In the rows, 128 means zero.
Each path below is one point turned by a fixed rotation once a step. After each direction that follows a path, write how fast that rotation turns it, in degrees per step (0 if it stays still).
Each turn is a multiple of 5 degrees from 10 to 175, or 0.
Each row of a path follows its step; steps can be skipped.

step 0: [131 134 127 134 126 129 131 133 133 140 128 121 132 128 121 130 132 135
 130 123 120 120 130 133 131 118 128 131 134 125 133 131 135 132 131 121
 115 139 124 128 138 130 131]
step 2: [125 130 129 128 135 129 125 130 136 127 130 121 116 126 135 138 132 124
 123 120 127 129 127 127 137 131 119 128 130 132 124 128 141 129 119 117
 122 118 120 127 135 128 124]
step 3: [133 126 125 124 122 126 128 134 134 136 122 118 121 127 125 134 126 132
 119 129 127 126 133 129 132 126 127 136 133 121 117 130 121 123 122 116
 124 131 131 119 138 132 119]
step 7: [133 119 126 127 131 136 119 128 137 130 124 121 127 131 118 127 130 129
 129 113 122 131 128 126 135 126 125 135 123 132 132 136 129 133 124 126
 113 135 131 128 134 123 127]
step 8: [133 130 126 118 131 134 132 135 131 135 135 121 115 132 129 124 128 139
 126 122 126 126 134 125 129 124 135 135 128 135 131 126 131 132 127 123
 122 118 135 137 135 127 123]
step 10: [132 128 122 129 124 125 135 124 138 137 125 129 119 124 127 132 129 128
 127 122 123 137 141 134 129 137 128 127 124 124 121 129 125 138 120 122
 120 136 123 125 132 123 120]
step 11: [128 133 120 125 125 127 134 132 129 135 122 115 125 134 129 128 127 125
 136 122 122 138 127 134 126 129 132 135 129 138 132 134 137 133 126 117
 126 122 125 119 130 129 121]
step 12: [135 134 129 126 131 123 131 128 132 129 124 121 127 127 125 126 130 122
 132 124 129 132 137 127 134 118 135 137 136 130 120 124 138 126 126 121
 118 128 133 120 138 129 142]
Directions:
[129 127 131 128 128 130 127 124 128 125 132 129 129 128 127 126 125 126
 127 128 128 129 129 129 131 128 128 127 127 126 128 127 129 132 127 126
 125 127 126 126 128 126 128] => 135
[133 129 127 127 127 126 127 127 127 129 129 129 128 129 124 126 128 127
 127 124 128 126 124 127 127 127 126 127 127 129 125 127 128 129 130 130
 128 127 129 128 126 128 129] => 45
[130 128 129 131 129 129 128 128 130 129 127 128 130 130 131 129 126 128
 128 130 128 127 128 126 129 126 128 128 132 125 123 127 128 127 129 130
 126 131 128 127 128 130 128] => 115
[124 126 127 128 125 128 127 129 126 126 127 126 130 127 127 130 129 129
 123 126 129 127 126 128 127 126 126 127 129 125 127 126 129 128 129 125
 128 127 126 129 128 130 129] => 25

step 0: [131 122 124 130 128 131 127 126 128 127 115 126 133 131 119 144 129 136
 128 128 122 127 127 124 127 129 126 135 113 131 126 129 130 133 125 128
 138 135 126 127 114 130 121]
step 1: [125 126 145 125 119 133 126 135 131 139 129 136 119 124 129 126 131 133
 128 134 121 123 123 125 123 133 135 124 135 126 128 122 132 133 129 126
 138 132 138 121 128 124 124]
step 2: [138 129 129 128 120 119 127 118 130 126 136 129 129 133 120 139 130 136
 128 134 129 134 133 132 120 123 135 132 127 142 126 126 128 126 127 129
 130 128 121 123 134 124 116]
step 4: [131 128 140 126 125 129 126 124 137 126 127 124 127 125 132 124 131 129
 129 137 136 137 126 139 123 133 128 123 136 135 121 123 131 138 126 133
 146 126 125 125 127 134 127]
step 5: [129 131 131 132 120 121 127 116 131 128 141 129 138 128 124 123 123 126
 141 134 118 132 133 124 123 129 140 132 131 123 125 128 126 126 127 134
 123 126 131 137 134 129 122]
step 6: [130 129 130 135 127 131 126 132 124 116 121 126 135 136 124 128 131 123
 130 134 123 142 120 137 134 120 122 121 124 129 127 139 126 130 126 126
 139 127 131 137 128 134 122]
step 8: [132 136 137 131 136 135 136 118 127 118 139 131 137 133 123 125 127 135
 130 130 128 138 130 126 126 128 128 123 121 127 133 134 127 127 131 135
 120 137 119 130 132 134 124]
step 10: [127 118 139 130 141 128 139 123 142 128 128 128 131 131 120 136 125 134
 126 125 132 123 123 126 125 127 126 116 135 125 134 128 128 134 127 122
 135 135 125 123 126 131 129]
Directions:
[125 127 126 127 129 127 126 130 126 128 127 128 130 128 126 125 129 129
 129 129 126 129 126 130 128 129 126 129 125 126 124 129 126 129 131 126
 129 130 127 126 127 127 127] => 125

step 2: [135 128 127 124 135 124 123 110 124 125 126 122 137 125 129 125 131 127
 132 128 130 122 117 137 119 126 124 123 136 127 127 132 127 123 118 123
 121 124 133 120 128 130 123]
step 4: [130 132 126 126 130 126 130 119 124 134 134 130 135 132 130 133 128 127
 115 119 118 133 112 125 119 125 137 120 134 122 132 122 122 132 121 120
 131 129 127 128 133 132 127]
step 5: [133 120 129 138 126 123 128 126 129 121 131 121 136 132 133 139 120 128
 130 119 124 131 129 138 117 124 129 127 135 133 122 123 123 126 127 116
 132 129 121 131 125 133 140]
step 7: [120 124 129 125 135 124 126 119 129 130 124 121 129 120 138 130 121 134
 129 128 134 132 127 132 114 127 123 127 133 128 123 125 130 139 122 124
 119 117 118 128 133 137 131]
step 8: [119 122 127 138 136 127 125 120 130 129 128 120 138 124 134 117 131 133
 126 124 128 129 137 122 119 128 127 124 133 128 130 134 126 119 120 134
 124 134 126 123 138 129 138]
step 10: [136 116 118 128 139 126 132 127 133 118 125 126 139 126 125 133 124 125
 126 122 125 131 131 124 123 128 136 119 134 126 117 130 124 130 124 132
 129 134 121 135 137 130 129]
step 11: [126 126 133 139 136 123 132 134 133 120 128 115 138 133 135 136 126 121
 120 131 124 132 126 127 132 134 118 127 140 128 128 129 118 133 124 130
 130 132 135 132 132 129 124]
step 12: [128 130 117 126 136 124 132 127 136 134 126 135 139 130 137 139 129 123
 127 128 136 131 132 128 126 127 122 125 136 131 126 129 126 141 124 129
 119 132 128 139 124 140 130]
Directions:
[127 129 131 128 129 128 127 126 127 126 128 130 129 128 125 126 128 128
 124 128 125 127 126 125 129 129 128 128 130 128 130 125 129 128 129 129
 126 130 132 126 130 128 127] => 160

step 0: [123 125 129 127 121 137 134 120 134 127 122 133 133 139 118 130 123 134
 126 130 136 127 118 131 127 118 122 133 128 122 136 125 122 127 137 139
 122 131 134 138 130 129 126]
step 1: [121 124 127 127 120 135 135 129 131 131 115 129 138 130 129 136 126 136
 123 139 128 131 116 135 128 126 125 134 124 131 126 121 127 123 128 134
 119 116 136 134 128 126 129]
step 2: [128 129 130 123 136 139 128 118 130 124 120 125 132 136 135 135 120 136
 119 142 130 125 128 131 129 135 123 130 130 126 126 116 126 126 132 132
 126 122 136 141 132 126 124]
step 3: [126 126 128 127 130 129 129 112 131 128 128 134 130 145 127 129 128 138
 125 134 120 131 122 128 127 133 123 133 128 120 125 126 126 124 121 140
 128 121 139 135 129 127 118]
step 4: [119 131 126 137 134 130 130 116 133 127 123 127 133 130 133 134 128 132
 128 130 126 135 112 133 132 134 120 125 134 130 124 129 125 122 126 136
 134 118 139 133 120 128 129]
step 5: [126 135 132 127 133 135 127 112 130 124 122 128 133 137 133 126 126 135
 124 129 129 137 119 130 128 135 121 126 129 134 125 136 136 123 133 126
 140 120 132 133 139 122 129]
step 6: [129 133 138 132 128 127 127 116 133 123 123 123 126 143 123 130 130 134
 123 124 129 135 113 130 131 117 126 121 133 124 121 130 129 127 128 126
 130 124 140 128 137 127 123]
step 10: [129 120 139 130 130 134 130 123 129 138 130 142 127 131 116 127 123 131
 128 131 133 132 115 130 138 137 130 124 127 129 127 131 131 124 120 133
 129 126 139 132 121 128 121]
Directions:
[129 127 126 127 127 129 129 130 128 129 123 131 127 128 125 131 128 126
 129 130 129 126 130 129 130 125 130 128 127 127 128 127 128 127 128 126
 127 128 128 132 128 126 126] => 45

step 1: [134 126 131 133 134 125 133 125 127 128 134 120 129 130 130 123 127 126
 131 121 143 138 132 130 129 135 135 122 122 133 129 136 123 129 126 119
 124 124 137 124 129 119 125]
step 2: [126 127 130 135 124 133 123 123 134 127 126 123 127 126 136 123 130 125
 126 123 119 123 135 128 120 144 131 130 137 135 125 134 131 129 127 118
 123 124 133 129 122 134 131]
step 3: [124 126 138 131 126 130 114 126 126 133 128 120 121 120 130 132 129 131
 128 128 123 120 128 135 126 128 134 130 126 115 131 127 136 130 135 123
 136 125 120 123 131 127 125]
step 6: [129 132 136 124 133 131 141 127 129 135 136 122 128 128 127 116 124 122
 131 123 134 123 131 125 127 130 130 128 121 131 130 127 122 132 130 130
 127 116 133 130 142 128 125]
step 7: [129 136 134 137 129 127 129 124 131 138 132 128 135 134 130 122 133 124
 131 128 122 125 134 122 118 135 132 130 138 133 130 141 129 129 123 130
 133 131 125 127 128 126 137]
step 9: [143 129 126 127 130 140 124 127 126 134 125 131 116 128 122 132 124 127
 121 131 135 123 123 138 136 127 130 129 132 128 130 129 134 123 132 133
 128 135 126 135 131 127 124]
step 11: [125 125 129 121 126 129 130 135 128 125 126 125 130 136 125 125 121 126
 130 120 129 124 128 115 136 135 126 135 123 125 135 129 120 131 125 127
 127 122 131 125 144 125 136]
step 12: [130 126 124 124 131 128 132 126 130 136 132 125 123 134 132 133 131 124
 128 130 127 128 145 121 123 131 125 137 136 128 131 136 125 141 126 137
 131 125 127 132 123 124 133]
Directions:
[129 131 127 128 130 129 128 128 125 130 129 127 129 126 129 131 132 126
 128 129 130 129 130 128 127 128 128 129 129 128 128 129 128 129 127 127
 123 132 129 131 129 128 130] => 135

step 0: [132 128 127 123 121 125 119 125 133 123 119 128 126 139 136 133 127 127
 129 125 136 134 132 117 120 128 116 124 120 122 129 125 129 118 125 123
 137 131 128 131 124 138 139]
step 1: [129 131 125 132 121 127 131 131 134 126 132 129 114 137 128 133 138 116
 127 126 132 119 128 122 119 130 142 129 125 121 138 129 129 124 122 131
 136 135 121 130 128 136 129]
step 3: [134 125 149 127 133 129 128 132 128 128 138 123 131 130 130 133 130 123
 136 125 123 130 127 128 139 123 133 125 122 127 120 131 136 119 121 128
 126 132 130 119 122 122 122]
step 5: [138 126 125 125 118 126 129 125 130 125 123 136 127 140 134 119 110 130
 130 131 128 131 135 120 133 123 119 126 127 127 127 126 132 135 120 138
 125 122 137 128 128 129 129]
step 6: [122 124 124 132 131 125 124 138 128 121 124 128 125 148 138 129 120 119
 119 125 129 129 136 123 127 131 135 131 126 127 131 137 124 134 130 136
 123 124 125 130 126 137 121]
step 8: [139 116 131 142 137 127 131 131 132 130 134 136 135 124 129 136 134 131
 131 137 124 120 129 121 135 134 126 126 128 127 124 136 129 130 123 120
 132 130 119 122 123 132 128]
step 10: [134 137 136 125 111 119 131 125 124 133 125 126 132 125 126 124 126 132
 140 136 127 130 138 127 124 125 121 125 121 123 130 130 137 133 131 136
 135 135 129 129 130 137 122]
step 11: [121 140 128 132 117 121 126 126 134 129 126 122 130 125 137 131 121 129
 132 133 129 129 135 117 130 126 136 140 128 118 134 132 121 122 132 139
 123 123 121 124 127 133 127]
Directions:
[130 128 126 131 127 130 130 126 131 131 127 130 128 127 128 128 125 130
 129 131 130 126 128 125 132 128 128 131 131 128 128 128 126 127 126 128
 126 127 128 127 130 128 129] => 120
[129 124 129 127 128 126 128 128 132 129 127 130 129 127 129 129 129 127
 127 127 129 126 131 128 127 131 126 128 129 128 126 130 128 130 131 127
 127 128 128 132 130 128 130] => 40

step 0: [133 129 132 122 125 139 123 126 128 128 122 133 127 132 128 127 126 136
 129 140 129 118 135 123 125 127 132 126 122 125 138 126 127 132 125 133
 129 134 134 119 130 124 115]
step 1: [137 129 131 129 127 122 126 119 129 129 129 129 136 130 131 140 125 133
 122 131 133 125 140 131 128 130 125 135 137 124 132 126 132 127 131 128
 127 138 125 117 128 117 124]
step 2: [126 128 134 117 126 121 123 128 115 125 127 135 126 132 124 133 125 134
 121 141 127 124 136 125 127 130 125 124 128 131 130 128 123 126 135 133
 128 132 137 124 133 121 134]
step 3: [127 114 136 127 123 119 130 122 123 124 125 129 127 117 132 135 126 127
 128 134 121 121 128 125 130 139 129 137 139 129 129 126 132 135 124 130
 127 136 132 122 131 129 126]
step 6: [130 123 129 122 128 123 125 138 130 131 132 131 125 137 137 129 132 133
 131 138 124 128 121 134 129 136 128 127 128 126 135 127 134 125 125 137
 125 139 116 132 123 130 123]
step 8: [126 123 126 127 137 129 130 136 127 125 132 129 135 132 132 129 132 132
 131 138 131 126 127 121 132 126 142 129 132 126 135 120 119 136 131 136
 123 138 123 134 126 121 126]
step 10: [125 123 131 125 117 130 134 135 122 127 123 125 131 131 130 124 134 136
 129 127 132 123 126 110 134 128 129 116 130 128 134 122 128 131 129 129
 128 135 130 129 128 118 133]
step 12: [130 130 129 129 125 117 123 130 129 131 131 119 131 136 132 129 126 137
 124 134 132 127 131 116 124 129 119 124 121 125 131 121 134 129 127 124
 137 130 124 123 131 114 126]
Directions:
[130 128 129 127 127 130 126 130 126 129 131 129 130 126 127 130 127 130
 127 126 129 129 127 125 129 128 128 126 126 126 129 130 126 126 131 126
 129 126 128 128 130 129 132] => 135
[130 129 130 126 129 128 128 129 127 130 128 128 127 128 128 126 129 126
 127 127 128 129 128 129 127 128 127 128 124 123 128 126 129 130 125 125
 130 131 127 128 127 129 128] => 55

step 0: [118 125 133 122 129 131 136 127 121 118 137 129 124 121 126 134 119 121
 126 120 126 131 134 122 128 125 135 119 140 129 124 132 124 131 122 119
 124 134 121 129 127 123 129]
step 1: [115 127 132 138 116 126 124 124 117 134 128 120 123 125 135 125 132 131
 129 126 120 128 131 132 123 119 128 135 130 133 125 132 124 137 123 132
 130 124 135 130 122 130 136]
step 2: [123 130 123 122 120 126 134 123 132 127 132 137 120 126 135 132 131 137
 129 128 132 125 136 134 127 122 144 124 133 123 118 127 123 123 120 128
 134 133 121 124 138 125 127]
step 3: [127 123 126 136 126 131 132 138 121 127 135 129 120 131 132 120 122 130
 129 121 119 139 123 131 131 119 137 129 131 136 122 135 135 134 131 126
 124 116 129 123 126 123 126]
step 5: [129 130 131 124 134 123 133 131 115 123 131 134 128 119 119 123 124 124
 132 127 122 128 131 126 125 127 147 133 134 137 119 132 121 129 128 121
 124 131 123 136 129 123 131]
step 6: [117 126 132 135 119 118 133 131 129 133 131 121 124 124 134 128 129 128
 128 124 128 129 127 128 131 118 128 129 121 126 132 138 124 137 119 127
 129 130 140 134 128 112 131]
step 7: [127 131 127 134 126 126 127 123 123 126 130 139 129 115 135 127 128 139
 126 134 125 126 135 135 125 134 145 128 133 124 125 122 129 125 115 132
 129 127 129 125 127 123 122]
step 10: [119 129 124 126 133 121 122 125 114 127 122 128 120 127 126 128 124 130
 123 127 127 130 131 126 122 131 136 132 133 139 119 130 116 123 127 135
 130 127 122 134 135 119 132]
Directions:
[128 128 127 132 126 129 129 128 127 127 128 128 126 129 126 125 129 128
 129 125 130 132 126 129 126 127 127 129 128 127 132 128 125 129 129 129
 124 128 129 129 128 129 129] => 145

step 0: [116 134 126 126 131 132 128 120 125 136 126 126 121 125 125 127 131 131
 126 130 128 120 137 126 135 138 129 128 131 124 122 123 131 131 123 131
 142 130 131 126 131 122 132]
step 2: [121 123 129 125 121 119 124 121 122 132 134 120 126 122 128 125 120 128
 132 125 124 126 136 122 128 134 123 132 133 125 137 123 124 126 125 127
 131 139 134 129 126 123 125]
step 5: [124 124 132 128 119 130 131 121 126 124 126 122 125 133 125 126 124 131
 126 125 131 124 137 129 122 132 129 131 141 135 133 136 127 123 125 122
 119 138 133 125 133 128 126]
step 7: [139 127 133 138 123 133 130 124 121 123 132 131 125 129 123 128 122 131
 124 125 130 131 135 129 130 130 132 137 128 129 124 132 114 127 132 124
 125 121 132 122 130 122 120]
step 9: [130 141 129 133 137 131 126 120 127 128 130 130 122 118 120 130 129 126
 127 124 123 117 131 130 128 134 135 128 123 126 122 130 122 127 130 133
 130 120 123 124 134 124 131]
step 10: [135 125 128 129 126 123 130 127 124 129 135 129 125 120 124 126 123 125
 129 125 123 126 138 126 130 139 138 124 121 129 124 127 122 127 132 132
 129 133 127 120 130 112 130]
step 11: [121 133 127 125 126 128 128 127 128 135 126 119 121 120 128 122 119 128
 131 132 126 125 138 125 128 144 131 125 125 121 125 128 134 126 134 132
 127 133 129 128 131 125 137]
step 12: [124 143 133 127 129 122 122 123 132 134 138 126 122 125 125 124 122 128
 126 127 127 123 131 121 136 130 131 125 120 121 124 131 125 126 134 131
 126 132 125 137 126 125 126]
Directions:
[128 131 127 128 128 129 128 124 128 130 129 129 128 129 128 127 131 131
 127 129 129 128 124 128 130 126 131 128 124 128 131 128 127 126 129 128
 129 128 128 129 131 127 128] => 125
[128 128 127 125 128 131 131 130 126 129 128 126 125 131 125 126 126 128
 127 130 129 130 130 126 127 127 129 129 126 126 126 129 130 129 127 128
 128 131 127 127 129 127 126] => 70
[128 134 127 129 129 127 128 127 129 128 127 128 128 127 127 125 126 126
 128 129 127 129 128 132 128 126 127 128 130 126 127 128 131 128 125 126
 128 126 128 126 127 129 130] => 130
